One turn moves every row onto another: examples first, then more rows asked:
q728: [ 11 -22  11 -10 -23  -9   3  28  14   6  15  -5 -14   7  -3   5 -20  19
   6   9   0]
q257: [-11  22  22   9   0   7  -4  -8 -11  -2 -11   7  15   2   3  -5  -1  -4
   9   0  14]
q513: [-17  24  18   2   1   3  11 -10 -19 -12 -17  -2  -5   0  -9 -10  15  18
  -3   0   2]
q920: [ -7   5  16   3   1  -1  22  28  -3 -11 -15   1  -6  34 -14 -21   3  19
 -19  -9  12]
q78: [-19  19   9  -4  14  -7  24   5  -6  -3 -22 -15  -1   5 -22  -9   6  22
 -12  10  20]
q414: [  6 -20   9 -16 -18  -6  -4  21  17   1  16   7 -17  -1  -3  -1 -26  17
  10   6   6]
q420: [  7 -23  13 -13 -22  -6   3  28  10   8  16  -6 -10   4  -4   1 -21  18
  12  10   2]
q842: [-24  18   4  10 -25   9  -5  -4  10   2   4   6 -16   3  -6  -5  -9  -6
 -13  -5 -19]
q974: [  2  15  16  -2  23  -5  18   6  -1   3 -15  -4  14  18 -12 -11  -9   2
  -2   8  29]
q141: [ -6  11   1  -7   9   1  19   8  19   2   1   9 -21  24 -25 -21 -20   4
 -21   1  -1]
q577: [  8 -22   8 -14 -13  -6   1  20  17   6  17   6 -14   2  -6   0 -27  17
  12   6   6]
q960: [ -9   5  -9   0 -12 -13  16   6  23   6   5 -34  -5  11 -10   6 -10  -2
 -29  -2  -8]
q93: [-33   6  -9   2 -12 -12   6  22  16  -3 -13 -27   7   0  -2   1  -3  13
 -24  -7  27]
q64: [ -6  13   7   5   1 -10   7  -1   1   4  -8 -31  27   0   4  10   0  -5
  -3   3  20]
q183: [-15  12   1   5  12   3  13  11  -1  -1  -9 -10 -10  28 -23  -9  -1  29
 -30  10  28]
q286: [-34  18  18  25 -23   5 -15  -8   4  -3  -1  -7  -5   7   6   0  -2  13
  -9   6  20]
q7: [ -9   9  14   1  17  -3   4 -12  12 -13   2   6 -15  23  -5 -23 -13  21
 -10  -2  30]
q582: [-18   8   4   1 -10   2  -8  -5   0 -24  -2   4  -4   1  13 -14   4  10
  -7 -29   3]
q476: [  9 -25  10  -7 -23  -7   4  25  14   9  17  -6  -9   5  -4   8 -19  15
   8   9  -1]
q530: [ -2 -19  10 -11 -26  -3  -5  26  12  10  14  -2  -9  -3  -3   2 -24  16
  14  11   6]
q356: [-17  32   2   3  19 -13   6   4   6   4  11  11   0   0  -5 -24  -3   9
 -15  19  11]
q35: [ -2   2  14  15  -5 -14  14   0   9  -5   3 -41   1  28   1   1   2  17
 -23   4  19]
q937: [-19  32   9  19  -7 -11   2   8  -5   8  12  -4   8   0   4 -11  13   5
 -16  19  -5]
q583: [ -3 -17  10  -7 -28  -4  -6  29  15   8  12   1 -14  -2  -3   6 -24  16
   9  12   4]
q50: [-22  18   1  -4   1 -10  10 -12  -4  -9 -14 -30   5 -13  -3   3  12  15
 -11  -1  12]
q709: [-12  16  10  12  -5  15  -7 -13 -16 -15   0   5 -12  17  -1  -8  12  21
 -16  -5   3]
q378: [-22   9 -14   4  -3  -3  -6 -11   6  -8   2 -32   0   1   2   8   5  19
 -27  -2  20]
q106: [  5 -21  10 -17 -18  -3  -2  23  12   6  16   3 -13   0  -3  -4 -25  17
  16   7   4]
q747: [  0  21  -1   3  15 -24  16   2   6   2  18 -20   9   5   3 -13   9   8
 -22  13   0]
q899: [ -4 -19  11  -5 -25  -1  -5  23  14  10  13   7 -11  -2  -6   6 -23  14
  13  11   4]

q577 goes to q476
q106 goes to q420
q414 goes to q728
Now these:
q356 goes to q747
q974 goes to q64
q920 goes to q93
q960 goes to q842
q709 goes to q183
q35 goes to q286
q78 goes to q50

One turn moves every row onto another: examples first, then more rows asked:
q309: [  9 -26  18  -6  14   2   1  -6  15  14   9 -15   3  10   5   1]
q959: [ 18 -10   0   5  -8 -19  11  17   9 -15   1 -11   6 -14   4 -27]
q915: [ -3  26   9 -11 -18 -22   3 -14  -2   7  18  -6  -7  20   1   1]
q788: [ -2  20   0  -8 -18 -23   4 -16   2  -1  25  -5 -10  23   0   7]
q780: [  5  27   4 -11 -17 -19  -6 -17  -4  -2  21  -6 -11  18  -4  -4]
q263: [ 16 -11   0   2   0 -20   9  13   2 -15   4 -10  -3 -15   7 -33]
q998: [ 30  -2 -18 -17  12 -18 -13  -8  -2   7   7  13  17  -6  16  18]
q469: [ 12 -14  -3   8 -12 -18   6  15  -2 -12   0 -14   9  -7   5 -30]
q100: [ 26   2   5  16  -3  15   5 -18   9  14   3   6   7  11  -2   3]
q563: [ 27  -4 -12 -11  19 -20  -7  -6  -7   9   8  16  15  -2  17  21]
q177: [ 37  -8 -16 -15  14 -24 -10 -10  -3  11  11   8  10  -4  12  18]
q902: [ 17 -10   5   8  -4 -18  11  18   0 -13  -6 -11   6  -6   9 -29]
q331: [ 28  -9 -20 -14  18 -18  -6 -12  -6   2   5  13  16   2  20  15]
q218: [ -1  27   7 -17 -16 -20   1 -17   5  -4  20  -6  -8  19   0   0]
q539: [ -3  -2   7   1  -2  19  -6   2  -2   2   4   6 -17   1  18  -1]

q100 goes to q539
q263 goes to q177
Now these:
q959 goes to q998
q902 goes to q563
q788 goes to q469

One turn moves every row onto another: examples first, then more rows asked:
q445: [  8   5  -1  28 -17  -8  -7  -4  -7   2  11  19  16  11 -10  -6 -16   5
  14   9   2   6]
q225: [ -3  -2  33  14   3 -10 -24  11  -8   6  -6   8   6  13  16  10  -7 -16
   7  -4  -8 -25]
q680: [  3  -1  29  22   8   9 -13  -8  19   7 -16  -7 -10  -4   5   0  -2 -10
  17   8 -15 -10]
q908: [ -5   0  -4   6   0  14  11  22   9 -22 -20 -13  16  -6   2  -2   6 -14
  -3   2  21 -22]
q207: [ -8  -3 -21 -20 -16  13  -9  21  -3  -1  -8  23  -1   0 -26 -14 -11  -3
   0  -3  -2 -13]
q573: [  1 -14   5  -6 -17  18   1  42  -8  -9   4   9   7   8 -17 -13   1 -12
  21  11  -3 -17]
q127: [-12   8 -21 -21  -6  -6 -12   7 -21 -10  -6  -2  -4   1 -11 -16   0  10
  -7 -13  -8   7]
q41: [  9   0   4   4 -28   1 -13  -1 -20   9   1   8  -2  14 -24   7  -7  16
   6   3   5  -2]
q725: [ 10 -13  19  21  12   1  11  28  17 -11   7 -10  13   6  12   0  -1   9
   9   8   5   2]
q956: [ -4   4 -10  -2   7   6  -8  17 -12   6  10  12 -13   4 -26 -28 -11 -12
  10   8 -24   4]
q113: [ 11  -5  33  -5  10  10 -21  24 -21  -1   5   9 -13   1  -3 -16   4 -12
  23   6 -10 -13]
q298: [  2  13  21  12  20   2 -19  10  -1   9  11  12  -3   4  16   4 -11 -10
  12   9  -3 -28]
q667: [ 21 -20  18  -1   7  13  -4   7  16  -9 -23  13   4   5 -17 -11  -5  -4
  22  15 -21   6]
q670: [ -4 -20   8  22  14  -1  -2  37  11 -12  12   2   7  23  -7  -3  -5  -4
  -4  17  -4 -10]
q152: [ -3  -5  15  -4  19  12   0   5   2 -22 -12 -27  -5   6 -13   9  -3  13
  -4  21 -18  -8]
q786: [ -6 -12   9  -6  19 -11   4 -15   0  -8 -22  -4   4  -9  10 -13  -4  -9
  13  -6 -22  11]
q580: [  6 -11   0 -12  -5   7   3  -8 -17 -11 -14  29  11  -1  16   5 -12   0
   7  -8  20 -11]
q230: [  8  15  29  26   9   6 -29   9  -6  -5   4   4   5  -3  11 -12  -3   5
  12  -3  -6 -25]
q686: [ 22 -19  13  -5   7  11  -5   2  15  -6 -25  10   7   2 -14 -13  -8  -5
  20  15 -24   6]
q608: [  9  -9  -6 -25  -3  -3 -16  -7  -2 -10 -26  10   8  -8 -11 -16  -1   9
  19  -2 -16   8]
q917: [ -4   3 -18 -10   0  -6   5  -3  -3   4 -16  12  -7 -14   0 -22  11   6
   8 -10   9   9]
q694: [ -2 -14   2  -8 -16  18  -2  40  -9  -7   5  10   8   5 -20 -20  -2 -10
  19  14  -4 -17]
q781: [  4 -25   9  18   9   6  -8  27   3 -27  -8   8  12  19  18 -12  -8  -7
   4  17 -15   1]
q869: [-18  -4 -18 -12   1  -1  -4  -5   9  -4 -22  16   4  -3  -7 -11 -15   2
  -9 -20  -6   7]
q801: [  3  -5  14   8  -1   5  12  10 -30 -13   9  25   8   0   6  -5 -17  11
  -9  -9  18  -9]
q529: [-17   1  29   1  19  14 -12  17  -2 -13   5 -12  -4   1  -1   8 -14  -6
  -9  -9  -5 -31]
q682: [  3  13   5  15  -6  11 -25  23   3 -14 -10   1  10   6  10  -6  -6 -34
  14  -5   4 -17]
q303: [  1  12  36  21   3  10 -30  20 -11  -1 -11  13  -9   8  10   0 -12  -5
  -2  -1   0 -11]
q307: [ -3   0  -3   5   3  16  13  22   8 -27 -17 -13  13  -2   7   3   5 -13
  -1   4  16 -24]
q155: [-20   9   0   2   0   4  12  16 -14   3  -6 -20 -20   0 -10   3  -6  -6
 -20  -4  -5   0]
q717: [ -2   5  -8 -19   7   2   2  -5  -4   2 -19 -10 -20  -9 -16   4   6  17
  -9  10  -1  -4]
q729: [-26 -10 -11 -12  -7  -7   3  -1  -3  14   0   6  -9  -6 -18 -15   1  15
   1  -9 -10  -4]
q748: [  1 -13  16   4  26 -12   0 -11 -21 -12   5  28   3   8  -6  -3 -17  11
  -3   9   1  -2]
q300: [  0  -6  11   5  16   4  -9 -19   0 -15 -14  27   9  -5 -12  -5  -8  20
   7  -1  21  -3]
q575: [-11   2 -18   6  -8   4 -14 -15 -19  -7   6   4   0  13 -11   5  -8  12
  -5  17  -1 -27]
q55: [-24  -7 -10 -10 -11   1   5   4   8  -9 -20  -2  12 -17  -6  -5   7   8
   1 -11  15 -21]
q596: [ -7   3  -4  29 -14  -8  -1 -16 -17 -10  -7   2   6  13  11   8 -13   3
  -9  15   0  -3]
q27: [ -3  -3  15 -10  17   9   1   5  -1 -16 -13 -31  -5   3 -13  11  -4  12
  -8  20 -14  -6]
q213: [ 22 -12  13  15   5  12   4  30  -7 -13   4 -10  -5  15  15  -5  -4   8
  -3  16 -17   2]
q641: [-17  -1   2  10  -4   1   4  18   1 -16 -10   5  20 -15  -3 -28  -2 -12
  11 -25   8   0]

q729 goes to q917
q682 goes to q529
q667 goes to q573
Now these:
q694 goes to q908
q670 goes to q725
q596 goes to q748
q303 goes to q225
q300 goes to q41
q155 goes to q786
q608 goes to q207

